In the rows, 100 means zero.
One turn moves each row of this set onto another row. After a few examples, where does it send each row asked below?
K960: 94, 130, 83, 112, 110, 120, 105, 90, 81, 85, 115, 93, 87, 98, 110, 100, 95, 106, 90, 99, 55, 83
K721: 92, 115, 87, 57, 87, 110, 98, 107, 80, 108, 118, 87, 96, 92, 108, 70, 109, 123, 126, 98, 81, 112
K765: 86, 119, 85, 102, 120, 142, 111, 99, 112, 92, 103, 121, 89, 100, 114, 103, 115, 104, 92, 93, 55, 110
K875: 96, 125, 118, 92, 104, 85, 73, 122, 94, 122, 96, 89, 93, 92, 124, 93, 128, 124, 82, 99, 99, 107
K827: 88, 110, 89, 66, 111, 104, 66, 85, 69, 123, 112, 90, 76, 104, 106, 104, 114, 103, 92, 111, 110, 95
K481: 92, 129, 69, 110, 113, 93, 89, 92, 83, 90, 112, 87, 74, 97, 134, 90, 99, 90, 90, 85, 82, 59
K241: 99, 75, 91, 92, 106, 96, 92, 89, 108, 74, 122, 113, 117, 67, 95, 95, 99, 103, 82, 73, 104, 108
K799: 91, 109, 58, 90, 120, 104, 89, 110, 102, 105, 104, 111, 74, 107, 133, 69, 116, 64, 92, 72, 92, 66
K962: 96, 110, 61, 83, 128, 137, 94, 116, 115, 106, 91, 127, 83, 98, 121, 83, 121, 66, 84, 79, 76, 108
K427: 123, 113, 97, 89, 79, 109, 91, 112, 72, 119, 108, 94, 110, 102, 106, 69, 91, 78, 92, 102, 84, 129
K148: 114, 130, 72, 96, 127, 110, 62, 141, 105, 114, 97, 84, 83, 103, 120, 64, 95, 98, 101, 114, 93, 85
K929: 83, 89, 100, 79, 128, 80, 72, 73, 82, 93, 95, 134, 85, 105, 125, 90, 136, 98, 97, 89, 107, 82
K65: 110, 79, 102, 106, 106, 92, 95, 110, 68, 120, 108, 112, 95, 102, 88, 77, 134, 103, 94, 106, 104, 68
K782: 136, 89, 76, 96, 124, 85, 74, 108, 66, 95, 74, 124, 90, 74, 120, 83, 114, 92, 70, 98, 94, 106
K79: 116, 98, 89, 68, 123, 95, 98, 83, 77, 76, 92, 135, 90, 86, 96, 61, 127, 69, 89, 90, 72, 98
K824: 102, 84, 79, 73, 100, 74, 80, 110, 95, 129, 121, 126, 120, 100, 86, 97, 106, 108, 92, 75, 87, 83
K649: 108, 128, 76, 60, 105, 93, 109, 100, 96, 82, 95, 117, 109, 61, 120, 73, 111, 95, 102, 107, 78, 126
K353: 129, 98, 88, 124, 138, 120, 92, 92, 96, 100, 80, 124, 83, 128, 102, 89, 103, 82, 106, 97, 85, 107
K268: 102, 122, 98, 69, 123, 102, 95, 126, 103, 133, 78, 91, 92, 107, 80, 104, 100, 110, 100, 101, 74, 103
K279: 106, 99, 73, 115, 131, 119, 81, 106, 126, 114, 90, 104, 80, 118, 116, 78, 124, 107, 112, 106, 111, 92
K759: 101, 108, 91, 64, 91, 65, 83, 109, 118, 106, 100, 90, 110, 84, 97, 112, 109, 97, 77, 81, 90, 90
K584: 86, 105, 76, 102, 137, 81, 96, 108, 81, 114, 105, 121, 97, 109, 87, 106, 101, 134, 94, 111, 104, 90
K72: 97, 102, 101, 77, 103, 107, 95, 112, 122, 111, 77, 95, 125, 96, 116, 66, 83, 81, 120, 92, 80, 107
K705: 115, 89, 80, 99, 89, 82, 118, 106, 105, 75, 92, 105, 99, 90, 116, 62, 132, 101, 96, 86, 98, 130
K284: 120, 136, 99, 123, 136, 91, 110, 113, 98, 68, 84, 109, 89, 104, 113, 86, 100, 88, 100, 93, 86, 112
K386: 116, 85, 103, 71, 89, 97, 72, 97, 92, 83, 105, 89, 117, 81, 96, 97, 79, 84, 89, 71, 74, 99
K968: 108, 136, 88, 113, 113, 97, 103, 137, 100, 84, 110, 96, 101, 105, 110, 59, 91, 89, 116, 108, 85, 85
K876: 117, 88, 77, 72, 127, 92, 71, 106, 93, 102, 114, 120, 92, 81, 84, 95, 104, 118, 60, 65, 92, 108
K602: 102, 82, 76, 107, 143, 87, 76, 98, 70, 71, 105, 117, 87, 108, 98, 61, 82, 107, 86, 83, 98, 92
K906: 106, 104, 84, 89, 127, 90, 88, 94, 117, 67, 85, 93, 99, 80, 108, 51, 92, 71, 77, 86, 111, 109

K824 moves to K876
K721 moves to K827
K284 moves to K968
Where do these go?
K906 moves to K72
K765 moves to K960
K782 moves to K705

One turn moves each row of this set onto another row. After a few examples, where does it send each row asked below?
K362: 81, 77, 103, 79, 112, 132, 106, 112, 115, 96, 102, 94, 80, 100, 100, 104, 92, 125, 92, 115, 74, 119, 86, 83, 112, 116, 88, 120
K122: 77, 111, 97, 85, 63, 81, 72, 95, 104, 117, 85, 107, 116, 83, 101, 98, 105, 105, 95, 100, 97, 106, 121, 113, 132, 95, 107, 123
K806: 111, 115, 127, 109, 79, 101, 96, 85, 77, 102, 103, 80, 99, 87, 105, 102, 94, 111, 80, 82, 45, 113, 85, 101, 88, 75, 100, 115
K651: 117, 117, 113, 89, 107, 88, 100, 115, 108, 123, 105, 113, 82, 121, 92, 106, 107, 86, 101, 111, 129, 80, 85, 92, 109, 119, 127, 80
K416: 82, 83, 91, 81, 108, 131, 105, 111, 131, 109, 106, 97, 72, 113, 112, 93, 88, 132, 86, 105, 85, 109, 105, 83, 113, 116, 90, 107
K414: 78, 117, 107, 107, 115, 83, 84, 97, 89, 108, 103, 106, 97, 123, 99, 104, 94, 79, 115, 127, 96, 101, 62, 98, 107, 101, 128, 93
K126: 79, 100, 85, 99, 76, 69, 75, 94, 88, 94, 91, 93, 123, 93, 95, 101, 103, 118, 102, 107, 93, 92, 132, 95, 123, 87, 126, 110
K404: 105, 98, 104, 99, 110, 79, 79, 109, 95, 78, 76, 116, 127, 70, 95, 111, 122, 107, 110, 94, 122, 111, 108, 108, 121, 88, 94, 109
K90: 121, 126, 95, 124, 134, 99, 92, 113, 130, 96, 98, 119, 109, 89, 104, 105, 92, 139, 101, 82, 110, 90, 106, 106, 123, 78, 98, 106
K307: 89, 107, 101, 104, 58, 95, 87, 83, 97, 124, 94, 86, 106, 102, 113, 78, 93, 104, 69, 69, 80, 106, 123, 110, 93, 99, 98, 85
K565: 109, 112, 102, 85, 120, 120, 123, 115, 114, 107, 122, 97, 64, 87, 122, 90, 108, 109, 117, 113, 103, 108, 89, 86, 88, 113, 81, 110
K160: 97, 119, 100, 89, 61, 100, 89, 108, 116, 128, 99, 110, 108, 78, 97, 91, 92, 100, 100, 109, 101, 106, 111, 121, 132, 111, 102, 129
K451: 101, 105, 95, 116, 125, 98, 83, 115, 113, 89, 80, 115, 133, 71, 83, 111, 97, 118, 102, 94, 119, 107, 100, 113, 126, 98, 90, 109
K273: 97, 97, 95, 96, 55, 79, 99, 96, 81, 116, 92, 100, 103, 102, 99, 82, 103, 127, 78, 90, 64, 91, 131, 104, 98, 105, 113, 85
K471: 91, 102, 110, 109, 116, 91, 89, 114, 97, 119, 89, 114, 97, 128, 82, 118, 94, 108, 78, 92, 110, 96, 73, 97, 88, 126, 118, 65
K836: 118, 103, 101, 87, 95, 74, 89, 103, 69, 67, 95, 114, 122, 87, 96, 104, 125, 112, 110, 104, 121, 108, 123, 90, 106, 96, 110, 105
K130: 113, 103, 113, 100, 70, 83, 106, 97, 65, 100, 99, 96, 98, 93, 95, 99, 105, 133, 86, 99, 39, 98, 103, 98, 93, 87, 114, 108
K287: 105, 111, 119, 114, 128, 94, 97, 114, 95, 112, 99, 112, 87, 127, 85, 123, 92, 118, 82, 93, 94, 93, 59, 92, 87, 110, 122, 77
K786: 75, 90, 97, 102, 120, 123, 110, 121, 115, 117, 101, 82, 90, 72, 91, 109, 96, 118, 94, 102, 94, 101, 85, 91, 82, 124, 80, 99
K114: 109, 100, 104, 93, 103, 95, 97, 108, 95, 114, 98, 104, 69, 153, 105, 103, 88, 103, 85, 104, 75, 98, 65, 93, 117, 105, 125, 88
K304: 129, 125, 102, 109, 121, 80, 92, 106, 119, 90, 100, 120, 96, 93, 123, 100, 113, 135, 108, 78, 113, 89, 120, 102, 119, 64, 105, 104
K146: 127, 105, 102, 109, 96, 76, 102, 107, 50, 85, 91, 88, 112, 82, 92, 107, 118, 117, 92, 80, 86, 104, 99, 95, 72, 97, 94, 91
K872: 148, 99, 101, 101, 109, 112, 108, 96, 113, 87, 93, 104, 96, 120, 114, 76, 89, 111, 79, 66, 100, 115, 114, 101, 110, 103, 82, 80
K440: 144, 87, 115, 96, 113, 113, 107, 98, 89, 69, 83, 99, 111, 98, 95, 91, 95, 97, 87, 81, 89, 132, 91, 102, 110, 106, 78, 98
K246: 123, 116, 125, 90, 115, 89, 104, 115, 97, 111, 106, 110, 83, 112, 85, 119, 108, 86, 106, 120, 115, 85, 66, 90, 107, 112, 125, 95
K729: 134, 123, 98, 95, 103, 75, 98, 99, 88, 76, 114, 116, 99, 106, 116, 95, 118, 134, 108, 90, 115, 91, 130, 84, 105, 78, 118, 101
K258: 105, 128, 112, 122, 90, 105, 98, 84, 86, 102, 108, 75, 105, 90, 110, 91, 73, 96, 94, 85, 60, 128, 78, 108, 83, 90, 92, 115
K245: 96, 86, 104, 88, 96, 93, 90, 108, 86, 113, 86, 104, 84, 144, 93, 104, 93, 89, 86, 110, 82, 108, 66, 97, 119, 118, 121, 87
K851: 102, 119, 97, 107, 92, 73, 86, 94, 91, 88, 108, 91, 102, 99, 105, 106, 98, 138, 106, 104, 71, 84, 118, 86, 120, 61, 133, 123
K100: 107, 134, 113, 97, 85, 86, 87, 95, 108, 109, 108, 105, 90, 90, 116, 106, 101, 130, 101, 99, 68, 96, 102, 102, 125, 61, 115, 140
K913: 86, 104, 96, 108, 124, 124, 115, 120, 129, 124, 112, 84, 75, 85, 105, 102, 91, 132, 93, 94, 91, 92, 92, 88, 80, 113, 85, 95
K499: 94, 98, 94, 78, 109, 118, 115, 116, 112, 110, 111, 98, 79, 83, 113, 86, 110, 95, 115, 116, 117, 114, 97, 91, 91, 130, 76, 103
K744: 82, 124, 100, 109, 113, 83, 87, 95, 104, 118, 110, 109, 85, 135, 112, 94, 90, 88, 111, 118, 101, 90, 76, 97, 108, 98, 133, 83
K753: 92, 123, 92, 118, 75, 100, 90, 82, 103, 121, 103, 80, 107, 104, 117, 73, 71, 91, 85, 74, 85, 121, 107, 114, 87, 106, 91, 93
K436: 120, 137, 113, 97, 78, 103, 101, 108, 116, 121, 116, 109, 90, 80, 107, 99, 89, 118, 105, 109, 76, 100, 94, 113, 127, 86, 108, 143
K445: 129, 115, 87, 110, 91, 75, 104, 104, 74, 104, 97, 93, 100, 103, 109, 89, 111, 128, 86, 64, 99, 87, 125, 94, 74, 96, 100, 72
K937: 65, 99, 70, 95, 125, 113, 92, 103, 120, 101, 107, 83, 86, 107, 125, 90, 89, 106, 113, 108, 112, 118, 100, 84, 102, 109, 86, 107
K111: 77, 104, 85, 97, 136, 116, 97, 103, 111, 90, 113, 81, 80, 101, 123, 100, 90, 111, 118, 113, 95, 121, 82, 80, 101, 96, 86, 122
K275: 135, 88, 124, 104, 106, 97, 103, 101, 72, 72, 84, 95, 113, 78, 95, 103, 116, 100, 88, 75, 87, 120, 92, 102, 89, 89, 83, 90
K715: 137, 102, 104, 107, 99, 95, 104, 98, 104, 96, 94, 101, 95, 108, 119, 78, 107, 115, 79, 55, 106, 99, 125, 102, 93, 89, 89, 66

K471 moves to K114
K851 moves to K836
K275 moves to K307
Where do these go?
K258 moves to K160
K913 moves to K362

One turn moves each row of this set onto another row. After a few examples, where does it send each row asked below?
K682: 103, 107, 108, 83, 102, 110, 82, 101, 75, 95, 144, 81, 99, 119, 98, 122, 88, 71, 86, 120, 102, 105, 124, 117, 107, 114, 113, 135, 136
K101: 110, 108, 91, 110, 74, 112, 117, 95, 99, 131, 151, 77, 79, 88, 141, 108, 92, 112, 83, 108, 96, 83, 108, 57, 104, 94, 108, 88, 89
K953: 129, 108, 117, 117, 95, 103, 100, 101, 75, 83, 115, 79, 95, 128, 95, 104, 68, 89, 99, 77, 73, 92, 118, 50, 85, 117, 94, 86, 93
K496: 108, 101, 107, 81, 106, 89, 141, 71, 82, 115, 133, 82, 105, 113, 131, 93, 98, 133, 107, 97, 96, 96, 102, 66, 132, 104, 119, 114, 108
K144: 107, 116, 91, 91, 94, 107, 121, 73, 100, 101, 127, 69, 103, 91, 108, 135, 79, 85, 132, 91, 79, 86, 101, 60, 117, 114, 99, 107, 77
K684: 89, 125, 118, 111, 115, 117, 110, 84, 96, 124, 92, 69, 104, 83, 135, 81, 114, 100, 99, 90, 91, 130, 115, 59, 109, 122, 118, 75, 100
K219: 97, 102, 106, 77, 58, 107, 85, 103, 86, 73, 106, 61, 81, 103, 115, 138, 93, 90, 95, 125, 91, 67, 116, 88, 107, 92, 106, 115, 101
K789: 111, 119, 141, 87, 90, 108, 111, 89, 80, 99, 116, 90, 59, 117, 113, 85, 80, 100, 81, 99, 84, 86, 117, 64, 93, 76, 121, 59, 98
K8: 118, 122, 107, 108, 79, 122, 109, 88, 81, 110, 69, 52, 113, 119, 114, 100, 110, 77, 94, 95, 89, 119, 119, 83, 129, 87, 128, 130, 90
K14: 96, 102, 94, 80, 103, 115, 70, 101, 67, 95, 152, 85, 97, 116, 102, 121, 87, 60, 81, 109, 99, 115, 133, 101, 96, 96, 118, 118, 118
K512: 104, 130, 108, 74, 93, 124, 109, 116, 71, 127, 133, 99, 89, 109, 93, 119, 104, 108, 85, 145, 94, 96, 139, 89, 98, 128, 98, 84, 95
K641: 101, 116, 112, 70, 96, 125, 86, 100, 73, 108, 143, 88, 101, 118, 112, 125, 87, 74, 72, 115, 110, 118, 131, 115, 110, 96, 121, 110, 133
K296: 103, 106, 96, 82, 108, 102, 99, 113, 70, 108, 124, 116, 84, 141, 103, 112, 98, 122, 91, 118, 101, 109, 125, 71, 92, 141, 104, 118, 108
K76: 106, 118, 106, 116, 80, 117, 87, 98, 61, 114, 93, 50, 123, 104, 138, 75, 109, 93, 98, 95, 103, 120, 119, 72, 116, 97, 147, 118, 99
K195: 103, 105, 85, 92, 83, 108, 106, 94, 51, 81, 130, 76, 110, 106, 145, 95, 106, 86, 76, 135, 103, 85, 103, 80, 94, 115, 139, 89, 120
K272: 77, 108, 112, 114, 98, 105, 105, 86, 123, 98, 91, 72, 91, 106, 105, 86, 99, 112, 92, 102, 80, 124, 120, 53, 109, 96, 118, 100, 73
K840: 121, 112, 123, 116, 104, 123, 108, 96, 96, 122, 97, 59, 110, 91, 105, 81, 99, 121, 105, 95, 82, 123, 126, 63, 123, 106, 87, 112, 88
K184: 106, 138, 147, 97, 95, 90, 122, 83, 69, 95, 121, 74, 116, 123, 101, 82, 97, 108, 112, 104, 94, 87, 113, 78, 92, 117, 100, 76, 118
K311: 87, 117, 104, 120, 62, 122, 85, 88, 93, 109, 83, 53, 86, 101, 121, 86, 114, 76, 102, 99, 105, 103, 109, 84, 107, 94, 125, 120, 96
K695: 156, 114, 94, 70, 94, 116, 110, 87, 47, 77, 105, 77, 106, 115, 127, 127, 99, 92, 104, 108, 105, 105, 118, 84, 115, 93, 103, 119, 119
K805: 98, 110, 110, 50, 119, 112, 90, 108, 60, 110, 119, 103, 70, 111, 99, 127, 86, 96, 103, 111, 87, 110, 133, 73, 99, 132, 120, 97, 81

K789 moves to K953
K219 moves to K695
Where do these go?
K101 moves to K144
K272 moves to K840
K311 moves to K8
K805 moves to K296
K641 moves to K14

